Each path below is one point turned by a fixed rotation once a step. After each direction that follows a path, write how fast that rotation turns it, in degrees each step (0 if it stays still).
Each turn is a multiple of 5 degrees from 10 to 175, or 0.
Each row of a path follows its step; steps can be skipped.
Rotation 1:
step 2: [ 33   1 -10 -10  14   5   4  15   1 -18  -7  -8   0   6  -7  14  -9   8
  -1  -6  10 -13   5   8 -11 -29  -6 -11  11   9   0  -3 -21 -20   7 -11
  -2  -1   5   4   8 -15 -17   4 -11   0  -5   0   4  -1   3 -13 -13 -11
   3  14  18   3  22 -18   0]
step 3: [-15   1   2 -12  14  -3   5  -2   8  -2  -3  -6   3  12   1   3  -9  -7
 -22 -13 -10   3   3   7  -1   1 -11 -12 -17 -38  -8  -7  -7  26  -7   2
   5   9  -3   3  -6  28   3  -2  13  -6  14   9 -12   9 -11   2  -3   4
   9 -27  -7 -17 -10   4 -14]
step 14: [ 14  -3   2 -19   6   8 -12  -5 -23   1   8  -3   8   3  27 -10 -21 -15
  -3 -34  -3   9   9  15  -2  -3  -3   3  -4 -11 -11 -20  16  -1   1   0
  -6   6 -11 -11   2   1  12   4   9  15  -8  -4 -14   8 -18  -8  -5  -9
 -14  -2 -12  -6   3  14 -13]
step 16: [-16   3  -8  -5  25 -15   3   6  26 -12 -18   6  -1   6 -12  -4 -18  -5
   0  -8  16   7   4   1  17   3  16   3   4   4 -15 -10   5  -2   8 -11
 -13 -11 -13   0 -10 -23  -4  -6 -21  12 -22   4   3  -2  -6 -12 -21   5
   0 -11  -7  -9 -20  -2   1]
step 19: [-20  12  21  -8  10   5  14   9   5 -13  10  -2 -21  12  13  -2 -14   5
 -10 -21   6  11   8  13 -12   4 -11   3 -16  -2 -19 -30  12   7  17   6
 -14   6   2   8  -2  -2   7   2  -3  24   8   8   7  14  -8  -1  10   1
   5 -18   1  -1   2  -2  -7]
step 20: [  6  -4 -13   6  -6  12  19   3   0 -10   5  15   5   1 -26   2   5   6
 -11   1 -14 -24   0  17   0  -1  14   1   0 -21   9   3  -8   2   7 -10
   2   2  -1 -28   1  -6 -11   4  -1 -24   2 -17   3 -20   3  -3   4  -9
   0  18  22 -13  20  -2   2]
step 23: [ 11 -10  -6  19  14 -28 -10  11  -3   4 -14  10   6  10  -4  -4 -14  -7
   5   8  -3  -8   9   3  -3 -12  25   0   9  -7   9  -3 -10  -5  16   0
  -7   5  21 -21  -2  -5 -15   9 -11  -6   4 -15  13  18 -10  -8 -10 -18
   5  -4  -4  -8  -3  27 -10]
step 27: [ -6   4   6   3   1   3   2   0 -13  -9   1   9  -3  21 -25   2   9  21
  -2 -27   5   5   0  25   5  12  -2  -6   5   6 -10  -8  14   5  12  -2
  -6  15 -18   9  -1 -27  -4 -18 -11  -3 -15  -1 -12 -12  15  -4  -7   6
  22  -1   4  -8  14   4   3]
step 30: [ 12  14  16  -1  15   6   7  -8 -26   1   0  10   0  18 -11   1 -25 -14
  -9  -5  -7 -10   4  -1 -13 -15   5   5  -9 -20  -8  -2   9   2   1  18
 -17  -4 -14   8  10 -17 -13  -9  -6  21  -4  -8   4   0  -8  -9   4 -13
  13  12 -10  -5   6   4 -23]
Directions:
[ 0  2  7  3 -2  0 -6  0  2 -1  3  0  0  2  2  3 -2 -3  1 -7 -2  3  4  1
 -5  0  1  2  3  1  2 -2  2  1 -2  0 -1  1 -4  3 -2 -3  5  1  0 -3 -4 -3
  3 -3  3  4  4  1 -2  4  2 -5  2 -4 -1] : 140
[-2  1  6 -2 -5 -2  1 -1  3 -2  1 -2  3 -6 -1 -7 -3 -1 -2  3 -3  2  0  2
  1 -1  0 -5  1  3 -5  2 -1 -1  1  0  2 -2 -4 -1 -2 -3 -3 -1 -3  1  2  1
  1 -1 -2  3  6  5  8 -2 -1  1 -2 -1 -3] : 120
[ 2  1  2  0 -1  0 -2  0 -2  2 -1  4 -4 -3  1 -1  0  1 -2  1  2 -4 -5  1
  1 -3 -1  4  9 -2 -2  4 -4 -1  3  1 -6  2 -2  1 -7  5 -6  0  4 -3 -3  4
  5  0 -1  1  0  0  0  0  0 -2  2  0 -2] : 140
[-1 -2  1 -6 -2  4  1 -1  0  1  2 -5 -5  0  3  1  1  3 -7  5 -1  0  1 -3
 -5  1  2  2  2  2  4  3  0  0  3 -2  0 -1  2  5 -1  0  0 -1 -4  2  5  2
 -2 -3  0  0  3 -1  0  4  6 -3 -1  1  7] : 160
[ 4  2 -6 -4 -6  0 -2  4  0  3  0  5  1  0  0  0  1 -3  4 -1 -1  0  0  1
 -5  0  1 -4 -4  0  3  5  7  1  1  2  1  0  2 -5 -4  0 -2  0 -1  3  5  0
  5 -5 -1  2  0 -3 -3 -1  5  0  1  1 -5] : 135
[ 1  1 -2  6  0  0  0 -1 -3 -4 -1  2  3 -2  9 -1  5 -5 -4  1 -4  0 -3 -1
 -1  1  3  3 -3 -5 -4  7  1  3  1 -1 -1  0 -2  3  2 -2  2 -2 -2  0 -2  1
  4 -1  0 -5 -3  2  3 -1  2  3 -2 -5  2] : 85
[ 4  0  0 -1  1 -2 -4 -2 -3 -2 -2 -1 -2  0  1 -2  0  2 -1 -1  3  4 -2 -5
 -7  3 -4 -8  3 -3 -2 -2 -3  4  4  6  1  6  1  0  2 -3  0  0 -2 -1  0  0
  0  4 -1 -2  1 -7  3 -3 -2 -3  3 -1  0] : 90
